Each path below is one point turned by a fixed rotation once a step. After each direction that follows a path, write how fast that rotation turns it, in degrees per step (0 if it stays still).
Each turn is a multiple of 5 degrees from 10 to 175, or 0.
Each row of a path follows its step; steps can be skipped.
Rotation 1:
step 0: [ 23 -23  28   9 -11 -18  16 -12  73  22 -31  -6   7 -15   2   2   4  10
 -12 -25 -31   0 -16   0  -5   2 -18  10   4  -5  10   0   6 -11  36 -11
 -35 -13  15  -1  44  11 -23  22  20  -3  41   9 -27  -9  -2 -16  21  21
   3]
step 2: [-16   2  -1  -3 -27  39 -18 -15  24 -21  -5   6  17 -47 -21   8  14  24
  29   0   0   4  22  10   1 -22  -8  34 -21  -5   3   4 -32  22  32 -28
   0   0   4 -21  22  -3 -30  -9   1  -8 -13  64 -18  -8  10  23 -11  10
 -24]
step 6: [ 12 -19   2 -32 -45 -10 -24 -33  13   2  14  16  34  16 -24 -39  15   4
 -26   2  43   2   3  12  31  33  23 -10 -12  -9  30  19  19  -5 -12   7
 -15 -21  21 -11 -14  10  -6  42   1 -28 -24   5  -8  17  18 -10  18 -12
 -21]
step 7: [ -9 -38 -22  11   7  23   6  27  -2 -17  -4   1   8 -56  19 -18   0  28
 -25  -6  22 -11   4  41  34 -14  25  16 -13 -15  17  -3   3   8  39  21
 -23  29 -40   6  -5  19  15  24 -12 -27  10  17 -17  -3  12   8  -5 -21
   5]
step 13: [-11   5  -3  -9 -18 -19  16   2   5  -3  -6  21 -36 -13  -8  -4  26   3
  -6  11 -27   6  71 -12  17  22 -25  -2  31  -5  27  -7   2 -17  19 -14
   0  -4 -39  11  -1  10 -60  -4   2 -26   7 -16   4  13  15 -34  16  -2
  13]
step 16: [ 12 -16  17  -1   2  23  -4   2  -9  18   1 -29  18  14  11 -11  -2 -17
 -37  -3 -11  14  10 -27  -2  23  42   5   8  -1   2  -8  30   0  29 -30
  16 -49 -23   4  -8  17 -10   0  -4  -7  47 -13  10  17  15   7  30  20
  61]
step 23: [  1 -29 -24 -23 -28  -8   6 -18  12   7  34 -24  35 -10 -14 -10 -12 -42
   5  21  -6 -21  -6  -5  20  11 -13  -2 -17 -13  -1 -24  11 -16  20  37
 -21 -21 -23  30   1  27  -5 -12 -37  -9 -26   3 -16  21  43  24   7 -19
 -26]
step 28: [ 52 -26   4 -35  21 -12  15  16   6  36  30 -24  -8 -15   3  -4  10  -4
 -20  -7   3  21 -26   6  12 -13 -20  15  25  50   8  -3 -31  20   7  12
   4 -29 -21  11  15   4 -47 -19 -16 -34 -11 -31  -8  -1  14   0 -15  -9
   1]
step 29: [ 17   6   0   3 -18  40  -2  -7 -15  13  20  10 -25  -3   1  27  24 -27
  -4  22 -21 -27 -11   7   3   0 -16   3  13   4  40 -12 -15   9  -5   5
 -13 -11  12 -19 -37 -12   5 -23   3 -38  39  26  -3   5  53 -31   1  37
  28]
Speeds:
[ -3  -4   1   5  -4  -5   1   4   2   0  -6  -6   9   5 -11  -5  -2   3
  -3  -3   5   0  -5   3   5   6   5  -2  -7  -3  -5   2  -2   2   0  -5
  -7 -10   0  -5   7  -9   1   9  -9  -2   3   1  13  -3  -9  -5  -4   6
   9]
70
[ -4   3   4  -5  -1   4   0  -6   0   5  -4  -6   5  -8  -1  -7   1  -1
   6 -12   7   8  -1  -1   1  -4  -6   9   0   3   9   4   4   0  -2  -6
  -7  17   3  -1   0  -8   0  13   7  -2   3  -2  -2   1   6  -2  -6   3
  -2]
10
[  8  13  -6 -11   0  -4  -1   0   4   3  -3   7  -4  -3  -7   5   4   7
   6   0   2   7   1   7   1   6  -3   4   0   0   6  -3   0  -2   2  -4
   2  -7  -2  -5  -9   2   8   0   8  -4  -8  -3  13  -7  -3  -3   7   5
  -6]
160
[ -4  -2  -1   1   4  -5   3   2   3   4  -8 -15   1 -13   4   4  -2   1
   9  -3   0  -6   1  -1   5  11   4   4   8  -1  -2  -6  -6   8   3   3
  -3   1  -2   5   2   4  -9  -5  -2   4 -12   1  -6 -10  -1  -2  -1   6
  -5]
140
[  6  -3  16  -2  -5  -3   0   4   2   4   1   5  -3   4   2 -10   2   7
  -4   1   7  -4   0  -3  -7  -1   5  -3  -5   0   7  -5  -6   7  -4  -3
   2  -4   0  -1   5   6  -6   4   8  -6  -3 -13 -11  -3  -7   2   0   8
  -1]
115
[ 10   4   0  -4  -4   1   3   2  -5   6   1  -8 -10   7  -2   8   6  -1
   7  -3  -7  -4  12  -7   5   5   1   9   0   7  -4   5   0   0  -2  10
  -3  -2   2  -8   3  -4   0   3   5  -2  10  -2  -7  -1  -8  -5   0  -3
   9]
90
Rotation 2:
step 2: [  3  17   3 -17 -21  17   7 -20  35  -6  14   1  11  17  -3 -33 -18 -23
   5 -14  22   8  19 -20   5   8   5  45  -1   1  -3  -7   2  -4  45 -13
  -5  25  38   4  35 -41 -22  20  -2 -11   8  46  14 -33 -11  10  -6 -11
 -12]
step 5: [-27  -4   4  12   9  14  48  -6  15  -2  -2 -21  20   0  10 -39 -10   8
  14 -15  28 -22  25  22   3  25  -9   3   2 -24  31  11 -21  -6  -5  -4
  13 -36 -21  19  38   9 -24  21 -14 -18   0  32  -9  10  39   1 -36   7
 -10]
step 7: [-19  -7  12   6  14 -13  14  37  20 -20 -11 -20  49   5 -11 -42  16  15
  -8 -35  27  -7  11  15  -4   5  -1  31  11 -18  -9  26  -1   8  18  24
  35  14  12  19  14  -8 -14  16 -24  -7   8  14 -19 -18 -26   3 -32 -37
  13]
step 12: [ -8  10  -2 -12  14  22   3   6  -1   6 -26   1  33  -3   5 -25 -28 -11
  13  -8  13 -13  18  23  15  13  23  20 -29   1  20  17 -22  33  -5  -8
   5 -29  20  18  14  -8 -39  10 -19 -18  48 -11 -29 -47  -3   5 -23  21
 -25]
step 13: [ 14  -4  -6  48   0  -4  28   0  -5  -1  -3 -24  23 -22  22  -9 -32   7
   9 -13  -3  13  -3  19   4 -24  28  31 -42  23  26   7  13  27 -21  17
  -2   4  24 -21  28 -13 -27  -2 -11  -4   1  11   7 -35 -32  28 -12   0
 -31]
step 14: [  5   8  19  26   9   6  27  21  28   6   7   6  39  17 -13 -28 -20  27
 -10   4  20  25   9  10   8  12   9  14  -1  19   2  16 -24  15  -4  19
  19  19  10 -35  56   4 -13 -17 -35 -15  49   7  17  -9 -17  -5 -17   5
 -12]
step 17: [ -4  26  -4  30   8  15   6  32 -29  31 -15   4 -12  16   0 -20   0   4
  26 -12  42   4 -29  13  -9  10 -15   9 -12   0  30  19 -25  20   0  -9
  17 -16 -34  43  21  12  -2   8 -20  17  17  15 -20 -13 -28  50  -7 -10
  12]
step 22: [ 38  -3   7  31  -6  19 -11  11 -22  30  17  21  10  -3 -25   4 -25  18
  18  -4  34  12  -7 -30 -26 -36  11 -18 -32 -26  22   5  -6  32   0   1
  -3 -11  -3  -3  -1  -8 -47  30  21  -3  16   5  -4 -10   4  22 -36  22
   6]
step 25: [ 22  -3  -4  56   1 -11  -5  -4  25   3  29 -23  23  12  -6   1 -11   6
 -35 -26  -7  35   6 -37 -34  29 -13  22 -10  20  13  -3  18  23  -4   1
   9   0  23  11  15   7 -23  -8 -10  32  -9  32 -25  31 -11  21 -10 -10
  -9]
Speeds:
[  3  -1  -4   2   1  -2   3  -4   1  -4   0   4  11   4   1   2   3  -1
   4  -4 -14   3  -4 -11   8   0  -1  13  -1  -9   0  -3   9  -5  -3  -1
   0   4   3 -11   4   0   1   8   5   5   8   7  -3   7  -1   2   8  -9
  -1]
155
[  1   6  -4   5   3   6   5  -3   0  -8  -4  -5  -7   1   6   2 -15  -7
   7   2  -1   2  -4  10   2   0  -7   4   9   3  13  -6   5 -11   4  -5
   0  -4  -2   2   8   0  -3  -2  -1   5  -7  -1  -4  -1  -2   1   4   3
  -9]
95
[  0  -6  -8   6   0   0   2   0  -1  -8  11  -2  -8  -2   9   7  -7   2
  -2  -3  -1   9  -2  -6  -7   0  12   3   1  -1   0   4   2   2   3   5
  -5  -6   2  -1 -12  -4   4   2   2  -5  -6   5  11  -1  -7  10   4   3
   2]
155
[-14   0   1  -3   4  -5  -2  -1  -3  -3   6  11  -3  -4   1 -12   0  -9
  -1  -2   0  -6   4   8   5  -4  10   8   6   1  -6  -1  -3  -8  -6   6
   9  -3   3  -3   2  -8  -2   2  -3   2  -8   9   2  -3   7   0  -5  -1
   1]
10
[  1  -8   1  -1   8   0 -11  10  19   0  -4  -4   0  -5  -2   2   2  -2
   4   6  -4   2  -7   2  -2  -6   6   6  -5   4  -2   4  -2  -2   2  -6
   0   3  -2   5   5   3  -1  -5   2   4   1   8  11   9   6   0   0   4
  -7]
65
[ -4  11  -2  -4   3   2   4   2   0   4  -3   9   0  -2  -2   3  -9 -10
  -9   5  -8  14   6  -3  -5   3   2   1   0  -6   1   3   1  -1   9   3
   5   5  -4  -1  -5   6  -4   5   1   6   8  -9  10  -4   6  -3  -8   3
  -3]
175
[  1  -4  10   0  -1  -6   4 -11  11   3   0   6 -10 -14  14   2  -5  -2
   6  -2  -3 -14   0  -3  -4   4   1   1   2   1   3   1   1   2  -2  -2
  -3   6   1   0   0   8   0   6  -5  -2  10   0  -4  -2  -4  -1  -3   4
   4]
45
